Rotation paths and how fast each direction turns (degrees a step):
Each turn is a multiple of 5 degrees from 10 to 175, or 0.
Each row of a path follows its step; steps can be skipped.

step 0: -.52,-.30,.05,.24,-.29,.27,-.11,-.20,.06,.21,-.04,-.19,.12,-.15,.15,.06,-.30,.18,-.15,-.02,.30,-.10,-.37,-.38,.03,.28,-.20,.11,-.26,-.39,.50
step 1: -.21,-.14,.39,.02,-.24,.07,-.17,-.02,.07,-.29,-.26,-.35,-.23,-.41,-.02,.06,.03,.53,-.03,.22,.01,-.25,-.20,-.40,.14,.26,-.03,.21,.36,-.21,-.44
step 3: .48,.04,.30,-.04,-.02,-.14,-.01,-.01,-.08,.23,.29,-.26,.13,-.31,-.29,-.24,.07,.51,-.52,.39,.20,.05,.35,-.36,.12,.04,-.13,-.01,.09,-.20,-.11
step 4: -.13,-.19,-.01,.34,.20,.39,-.23,.12,.26,.22,.64,.20,.43,-.05,.47,-.10,.03,.16,-.25,.26,.07,-.10,.09,-.50,.07,-.09,-.20,-.12,.04,.01,-.08
step 5: .03,-.16,-.04,-.17,.08,.09,-.22,.09,-.11,.19,.39,-.50,.06,-.40,.05,-.02,-.63,-.13,-.34,.21,.02,-.41,-.15,-.32,-.26,-.13,.11,.29,.01,-.12,-.32
step 6: -.17,-.15,-.23,.12,-.09,.21,-.22,-.18,-.14,-.36,.41,.17,.00,.02,.16,.04,-.07,-.13,.11,.74,.02,-.25,-.07,-.28,-.02,.50,.16,.26,-.18,-.43,-.08
step 7: -.15,-.15,.06,.17,.13,.08,-.13,-.03,-.18,.10,-.01,-.10,-.32,.22,-.23,-.32,-.62,.36,-.17,-.01,.01,-.21,.32,-.20,-.10,.36,.20,.08,.26,-.66,-.06
step 8: .01,-.52,-.31,-.12,.09,.10,-.11,-.17,-.18,-.07,.11,-.18,.00,.15,.14,-.57,.47,.31,.16,.04,-.12,-.07,.14,-.66,.16,.24,.02,.12,.23,-.21,.00
step 9: .40,.20,-.36,-.22,.22,.36,-.21,.06,.25,.04,-.07,-.13,-.18,-.16,.27,-.44,-.14,.15,-.39,.22,-.21,-.07,.15,-.12,.03,-.18,-.01,-.14,.59,-.41,-.01
step 10: .10,-.34,-.44,-.04,.18,.09,-.48,-.29,-.26,.01,.23,-.13,.23,-.05,-.03,-.14,.32,-.24,-.68,.36,.18,.08,.05,-.11,-.25,.16,.06,-.28,.17,.05,.12
step 11: .33,-.27,-.34,.21,.12,.37,-.33,-.24,-.25,.05,.32,.10,-.09,-.17,.04,.18,-.55,.21,-.25,.09,-.35,-.24,.05,.20,.17,.27,-.31,-.26,.15,.04,-.27
step 12: -.11,-.21,-.29,.20,.14,.31,-.09,-.23,-.54,.15,.03,-.03,-.14,.08,.09,.21,-.02,-.17,-.24,-.08,-.09,-.74,-.06,-.40,.09,.19,.33,.16,.12,.12,.37
Directions:
.04,-.04,.00,-.07,-.10,.10,.16,.01,.02,-.15,.12,.15,.07,-.12,-.10,-.04,.08,.13,.07,.12,-.15,-.04,-.07,.11,.05,.06,-.10,.04,.08,.02,-.05
145
-.05,-.06,-.07,-.03,-.11,.09,-.01,-.17,.13,-.05,-.17,-.16,-.14,.04,.03,-.08,.11,.05,-.13,-.05,-.03,.04,-.06,.09,-.02,.08,-.14,-.13,.01,-.03,.03
40
.09,.02,.05,-.08,-.08,.03,.08,.23,-.17,.03,-.05,.04,.01,-.02,.11,-.15,.13,-.03,-.03,-.03,.08,.10,.09,-.06,.00,-.03,-.07,-.19,.07,-.07,-.06
60
.00,.00,-.10,.06,.17,.10,-.13,-.03,-.19,.02,-.16,.11,-.05,-.23,-.06,-.03,.07,-.03,.03,-.11,-.04,.07,-.03,.12,.08,-.02,.01,.04,-.01,.01,.08
20
-.13,.09,-.02,-.15,.09,-.12,.13,-.11,-.01,-.05,-.03,-.01,-.03,-.04,.09,.05,.04,.18,.10,-.10,.08,.02,.12,-.03,.06,.14,.12,.02,.13,-.09,.03
60
-.19,-.11,.06,.15,.06,-.04,-.08,.09,.06,-.04,.06,-.05,.02,-.06,-.07,-.08,.02,-.03,.09,-.05,.04,-.02,.10,.10,-.17,.06,-.01,-.09,.20,.13,-.07
120
.10,.10,-.06,.05,-.14,-.12,-.04,-.01,.07,.04,-.08,.01,.02,-.18,.02,-.04,-.28,.06,.05,-.07,-.17,.05,.10,-.01,-.07,.00,-.06,-.07,.02,-.06,-.03
175
-.04,-.04,-.05,-.18,-.04,-.07,-.19,.08,.04,-.15,-.11,.06,.09,-.03,.05,.13,-.04,-.04,-.06,.09,.07,.08,-.16,.05,-.09,-.05,.08,.01,.10,-.08,-.12
85

step 0: .27,.13,-.08,.27,-.02,-.16,-.39,-.17,-.11,.17,-.03,-.49,.34,-.09,-.39,-.29,.31,-.21,.16,-.01,.36,-.01,.07,.04,-.42,-.19,.36,-.20,.00,-.33,-.27
step 1: -.24,.25,.08,-.12,-.16,-.37,-.11,.16,-.06,-.23,.12,-.26,.35,.08,-.27,-.26,.41,-.40,-.36,-.14,.57,.07,-.12,.02,-.04,.05,.44,.01,-.11,-.21,.25
step 2: .25,-.43,.24,-.11,-.12,-.36,.30,.22,.22,-.13,-.17,-.06,.46,.13,-.36,-.04,.40,-.32,-.04,.09,.21,.36,.02,.14,.06,-.06,.06,.31,.04,-.45,.28
step 3: .06,-.38,.07,-.33,-.49,-.19,-.19,.39,.11,-.09,.13,.29,.20,.14,.05,-.06,.09,-.56,-.10,.15,-.29,-.19,.02,.42,-.10,.26,-.06,.13,.03,-.42,.25
step 5: .00,.02,.16,-.35,-.24,.11,-.21,-.33,-.18,.50,.06,.08,.12,.02,-.28,-.62,.01,-.09,-.20,.23,-.31,-.26,.46,-.18,-.12,.25,-.17,-.09,-.14,-.23,-.25
step 6: -.15,-.29,-.01,.07,.04,.03,-.37,-.29,-.09,.09,.15,.03,.10,-.18,-.50,-.47,-.16,.16,-.26,-.51,.24,-.06,.38,-.14,.00,.14,.19,-.14,.00,-.43,-.39
step 7: -.18,-.17,.22,-.24,-.23,-.18,-.03,.13,-.23,-.21,.12,-.34,-.08,-.11,-.82,-.25,.23,.16,-.36,-.03,.23,-.25,.06,-.09,.32,-.26,.15,-.11,.12,-.06,-.29
step 8: .16,-.20,.21,.38,-.03,-.51,-.29,.17,-.02,-.22,.13,-.21,.03,.01,-.66,.16,.48,.07,.13,.02,.00,-.11,.02,.26,-.01,-.06,.00,-.23,.38,-.41,-.03
step 9: .11,.16,.14,.16,.12,-.27,-.24,.48,.04,-.15,.39,.08,.01,-.01,-.39,-.15,.52,-.34,-.11,.14,-.07,-.24,-.27,.31,.27,.41,.12,-.11,-.17,-.02,.33
step 10: .36,.01,-.05,-.02,.24,-.07,.09,.24,.08,.32,-.19,.22,.12,.08,-.27,-.12,.65,-.20,.06,.04,-.05,.26,.27,.17,.35,.46,-.32,-.02,-.27,-.33,.24
step 11: .25,-.29,-.46,-.28,-.28,.08,-.12,.14,.16,.39,.27,.02,-.30,.16,-.04,-.30,.16,-.28,-.37,-.03,-.06,.15,.35,.36,.01,.48,-.15,.06,-.30,-.16,-.07
step 12: .38,-.14,-.21,-.59,-.06,.30,-.39,.02,.05,.12,-.16,.10,.06,-.16,-.35,-.14,.05,.32,-.30,-.52,.06,.09,.31,.45,-.04,-.05,-.10,.11,-.22,-.05,-.13
Directions:
-.13,.02,-.07,.02,.09,-.17,.10,-.04,-.07,.07,.01,.10,.00,-.07,.05,-.10,.07,.09,-.05,-.04,-.13,-.11,-.12,.07,-.02,-.10,-.02,.18,-.01,-.10,-.17
40
.01,.08,-.05,-.06,-.05,.11,-.06,-.03,.19,.04,-.07,-.13,-.08,.09,.05,-.16,.12,.05,-.05,-.18,.10,-.02,.03,-.13,-.11,-.05,.00,-.01,-.02,.01,-.19
60
.02,-.06,.07,.10,.22,.04,-.08,.04,-.03,.04,-.19,.11,.04,.05,-.02,.08,.03,.13,.09,-.16,.06,.10,.11,.04,-.09,-.05,-.01,.01,.08,-.14,.06
175
.20,.07,.08,.02,-.06,.14,.01,.03,-.06,.03,-.09,.04,.00,-.09,-.03,-.12,.07,-.02,.03,.10,-.06,.04,.03,-.07,.18,-.27,.01,.11,.03,-.01,.02
140
.04,-.02,-.17,.07,-.01,.07,-.13,.10,-.01,-.05,.05,.13,.04,-.03,.03,-.15,-.14,-.08,.01,-.19,-.02,-.07,-.16,.04,.04,-.06,.12,-.13,.01,-.02,.09
130

step 0: -.27,-.19,-.02,-.05,.14,-.11,-.35,-.15,.27,-.08,-.03,.57,.13,.00,-.43,-.06,-.06,.05,-.16,.24,.29,.50,-.03,.15,-.05,.06,.18,.51,-.36,-.19,-.28
step 1: -.44,.22,.23,.11,-.21,.13,-.15,-.38,.10,.30,-.29,-.13,.04,.00,-.37,.33,.11,-.18,.05,.09,.43,.17,-.07,-.18,-.21,-.37,.06,-.05,.25,-.24,.57
step 2: -.35,-.07,.08,-.15,-.37,.37,.20,.29,-.45,-.03,-.21,-.03,.05,.21,-.13,-.01,.24,.23,.12,.28,-.16,.58,.14,.25,-.22,-.17,-.14,.44,-.11,.27,-.02
step 3: .02,.06,-.71,.34,.20,.30,.05,.02,-.20,-.10,-.04,.28,-.11,-.11,-.17,.25,.29,.34,-.12,.16,.57,.34,-.21,-.22,.06,.09,.31,.07,.14,.00,.15
step 4: .18,.09,-.13,.20,-.57,-.44,-.31,.22,.00,.31,-.52,-.06,.13,.33,-.11,.11,.24,-.17,-.43,-.05,.09,.34,-.01,-.11,-.15,.17,.05,.20,-.25,.00,.25
step 5: -.11,.01,-.03,.31,-.03,.47,.00,-.09,-.13,.26,.13,-.11,.24,.35,-.06,.18,.68,.00,-.07,.34,.19,-.01,.66,-.03,.04,.07,-.15,-.32,-.10,.12,-.06
step 6: .36,.42,-.08,-.06,.38,.06,.22,.20,.12,-.06,-.15,-.10,-.11,-.18,-.36,-.16,.39,.24,-.24,.08,-.01,.56,-.04,.29,-.23,.41,-.21,-.06,-.35,-.15,.14
step 7: -.13,.16,-.26,.46,.21,-.36,.38,-.38,.08,.18,-.55,-.19,-.10,.05,.46,.12,.55,-.08,-.25,.09,-.12,-.03,.02,-.12,-.07,-.01,-.05,.09,.26,-.10,.06
step 8: -.28,.00,.11,.20,-.10,-.38,.23,.11,.23,.00,.14,.51,-.03,.32,-.13,-.24,.32,-.04,-.22,.27,-.31,.26,.41,.41,.06,.17,.38,-.10,-.28,.00,-.22
step 9: -.18,.45,-.10,.03,.36,-.04,-.02,-.50,.52,.03,.00,.08,.13,.10,-.30,.04,.35,.12,.33,.12,.39,-.19,.04,.29,.17,.06,-.07,.18,-.14,-.38,.35
step 10: -.35,.25,.37,-.06,-.07,-.16,.36,.08,-.03,-.06,-.31,-.32,-.18,.07,.03,-.26,-.02,-.09,-.18,.46,-.11,-.02,.08,.24,-.52,-.12,.16,.47,-.07,-.01,.48
step 11: -.51,-.16,-.30,.39,.17,.16,.25,.37,.01,-.23,.03,.21,-.03,-.08,.16,.17,.45,.19,.27,.08,.13,-.07,.01,.51,.22,-.34,.30,.15,.16,.20,.15
Directions:
.01,.03,.09,-.10,-.02,-.06,-.28,-.03,-.02,.09,.08,.10,.07,.05,-.11,.13,.02,-.01,-.08,.13,.00,-.21,.10,.03,-.02,.08,-.02,.01,-.04,-.10,.05
85
.12,.02,.03,.01,.01,.10,.00,.12,-.01,-.23,-.06,-.04,.03,.23,.02,.07,.08,-.02,-.12,.01,-.04,.01,-.07,-.13,.09,-.03,-.06,-.10,-.02,-.17,-.04
35
-.07,.09,-.05,-.04,.10,.12,-.08,.05,-.04,-.02,.10,.09,.07,.07,.05,-.15,.02,.24,.13,-.14,.05,.05,.06,.01,-.04,.15,.03,.01,-.01,-.13,-.10
120
.00,.04,.10,.01,-.11,.04,.00,-.11,.16,.05,.08,-.09,.16,.13,-.09,-.12,-.06,-.13,.12,-.03,.16,.08,.09,-.04,.06,-.05,-.03,-.12,-.15,.02,.02
90
-.06,.19,-.05,.04,.05,.08,-.09,-.10,.00,-.09,.04,.03,-.05,-.08,-.06,-.06,.09,-.01,-.02,-.03,-.09,-.07,.11,-.25,.04,-.10,.11,-.07,.08,.13,.10
175
.08,.10,-.03,-.02,-.05,-.10,-.05,.08,.08,-.01,-.03,.02,.00,-.14,-.13,.12,.07,.01,.13,-.19,.00,.07,-.10,.11,.05,-.01,.01,-.16,.07,-.12,.16
135

step 0: -.07,.09,.38,.39,-.60,.00,.07,.03,.08,.26,-.17,-.06,-.16,.19,-.25,.13,-.25,-.42,.14,-.29,-.05,-.28,-.58,.13,.03,.40,.12,-.08,-.06,-.05,.20
step 1: -.36,.27,-.25,-.21,.05,.22,-.15,.00,-.08,.11,.12,-.09,-.26,.37,-.32,.44,.15,-.14,.38,.17,.19,-.10,.31,.03,.07,.17,-.48,.17,.14,.19,.55
step 2: -.30,.24,.24,.18,-.06,.25,.06,.08,.23,-.37,.05,.11,-.33,-.04,-.02,.33,.11,.13,-.09,.08,-.15,.43,-.22,-.36,.11,.35,-.32,-.65,.07,-.27,-.21
step 3: -.14,-.16,.39,-.39,.50,.05,-.16,.40,.59,-.42,-.13,.05,.08,.00,-.33,-.14,-.26,.21,.14,.16,.14,-.20,.06,.07,.27,.03,-.20,.25,.16,.14,-.07
step 4: .31,-.45,.35,-.14,-.33,-.17,-.17,.12,.23,-.02,-.47,.16,-.11,.04,-.02,.50,.04,.13,.13,-.16,.10,.42,-.48,-.22,-.21,-.32,.11,.04,-.11,-.10,.19
step 5: .61,.30,.05,.12,.12,-.14,.26,-.22,-.06,-.05,-.29,.00,-.04,.23,-.24,.10,-.21,.47,.54,.35,.18,-.21,.16,.09,-.22,.11,-.14,.01,-.08,.42,.15
step 6: .23,.03,.27,.24,-.55,.22,-.03,.21,.12,.06,.08,.37,.25,.13,.09,.39,-.03,-.28,-.12,.30,.01,.16,.17,.01,-.02,.69,.41,-.19,.02,.11,.11
step 7: -.08,.01,-.43,.21,.46,.08,-.08,.06,.26,-.30,.06,.36,.52,.01,.11,.19,.10,-.12,.18,.04,.45,-.06,.39,-.15,.14,-.04,-.37,-.11,.10,.07,.48
step 8: .10,-.43,-.13,-.16,-.23,.33,.35,.07,.04,-.32,-.16,.15,.12,-.32,.09,.07,.10,.05,-.03,.06,-.09,.22,-.14,-.54,.35,-.21,.16,-.62,.16,.22,-.34
step 9: .19,-.23,-.01,-.13,.34,-.33,.26,-.02,.23,.02,-.61,.24,-.04,-.18,-.19,-.18,-.33,.19,-.06,-.44,.10,-.43,.40,.19,.37,.03,.24,.05,.05,.10,.08
step 10: .44,-.49,-.14,-.26,-.29,.02,-.25,-.09,-.26,.11,-.24,-.23,-.18,-.20,.24,.47,.09,-.19,.09,-.30,-.12,.38,.40,.11,-.34,.13,.25,-.01,-.12,.16,.00
step 11: .39,.31,-.26,.44,.30,-.28,.06,-.20,-.14,-.25,.16,-.12,-.02,-.20,.06,-.23,-.53,-.22,.14,-.07,-.05,-.09,.18,.26,-.30,.22,-.17,-.54,-.09,.18,.25
Directions:
-.01,-.03,.03,-.09,.08,-.03,.10,.16,.05,.02,-.14,.05,.08,-.06,.14,-.07,-.03,.11,.06,-.13,-.13,.11,-.10,-.05,.13,-.10,-.07,.12,.11,.00,-.11
70
-.04,.02,.11,.26,-.05,-.01,.01,.00,-.02,-.02,-.04,.17,-.05,.01,-.08,-.01,.04,-.03,-.06,-.15,-.05,.18,-.06,.13,-.02,-.11,.08,-.13,.06,-.06,.01
170
-.13,-.18,-.09,-.03,.05,-.03,-.17,.02,.07,.19,.01,.13,.09,.04,-.05,.15,.00,-.09,-.04,-.13,.06,.04,.00,.02,-.10,.00,-.03,.17,-.02,.04,.06
120
-.04,.08,.03,-.05,.08,.10,-.06,-.20,-.12,.05,.08,.01,.13,.17,.07,-.10,.01,.06,-.15,.01,-.10,-.02,-.04,.00,-.03,-.13,.10,.11,-.05,-.14,-.07
0
-.08,-.04,.07,-.02,.05,-.10,.17,-.08,-.19,.13,-.10,.14,-.19,.06,.05,.14,.05,-.01,.09,.08,-.05,-.09,.09,-.03,-.01,.05,.05,.05,.08,-.04,-.03
85
